Some points, one per row:
tensor([11, -3, 9, -63, -56, 29, -4, 37])
tensor([-17, 4, 1, 62, 70, -25, -5, -24])
tensor([35, -5, 22, -65, -56, 30, 10, 31])
tensor([11, -15, 38, -23, -14, 15, 32, 6])
tensor([-9, 10, 3, 22, 32, -17, -13, 9])
tensor([24, -5, 10, -68, -56, 26, 13, 32])
tensor([-13, 0, -17, 108, 109, -51, 32, -74])
tensor([-17, 11, -3, 40, 39, -15, -14, -9])
tensor([0, 2, 7, 68, 88, -28, 22, -42])
tensor([12, -7, 1, -77, -101, 30, 3, 27])
tensor([0, -11, 3, -64, -89, 25, -6, 24])
tensor([-17, 1, 2, 105, 111, -43, 21, -57])
tensor([14, 0, 20, -64, -71, 30, 0, 28])
tensor([10, -6, -8, -73, -100, 33, -10, 28])
tensor([5, -4, 17, -38, -36, 6, 13, 20])
tensor([21, 8, 6, -50, -41, 19, -2, 34])
tensor([-4, 5, 7, 23, 37, -17, 1, 0])
12 more points follow, each with its number after it:
tensor([24, -4, 3, -50, -50, 22, 12, 15]) 0
tensor([-4, 9, -3, 49, 65, -28, 0, -13]) 1
tensor([25, -5, 13, -81, -70, 37, -4, 44]) 2
tensor([24, -2, 22, -46, -44, 19, 18, 13]) 3
tensor([-1, 14, 7, 3, 40, -17, 0, 10]) 4
tensor([11, 5, 9, 40, 68, -13, 16, -22]) 5
tensor([16, -4, -9, -73, -92, 28, -7, 25]) 6
tensor([8, -14, -6, -70, -89, 32, 1, 25]) 7
tensor([0, -6, 19, -27, 11, 2, 21, 33]) 8
tensor([-2, 7, 2, 34, 41, -23, 10, -28]) 9
tensor([27, -3, 0, -90, -103, 35, 1, 34]) 10
tensor([-6, 13, -7, 74, 83, -26, 3, -25]) 11
Which three of these numbered points are nearest to each point below, ignoring the 3 directions in which the first points spread most? Their numbers follow each, nearest first.
tensor([26, -12, 26, -54, -34, 23, 13, 37]) > 7 2 1
tensor([-11, -12, 32, -9, 5, -1, 24, 1]) > 8 7 3
tensor([-21, 3, -5, 119, 127, -60, 29, -73]) > 9 1 3
tensor([-18, -6, -16, 103, 103, -48, 21, -69]) > 2 7 1
tensor([20, -6, -23, -117, -127, 53, -26, 56]) > 5 2 0
tensor([-52, -18, -14, 53, 35, -8, -19, -9]) > 8 7 2
tensor([-5, 2, -1, 32, 37, -23, 5, -11]) > 1 6 9
tensor([34, -4, -8, -107, -116, 48, -10, 44]) > 0 5 10
tensor([-54, 4, -127, 127, 85, -3, -127, -59]) > 5 2 0
tensor([25, -6, 17, -63, -61, 25, 21, 16]) > 9 3 6
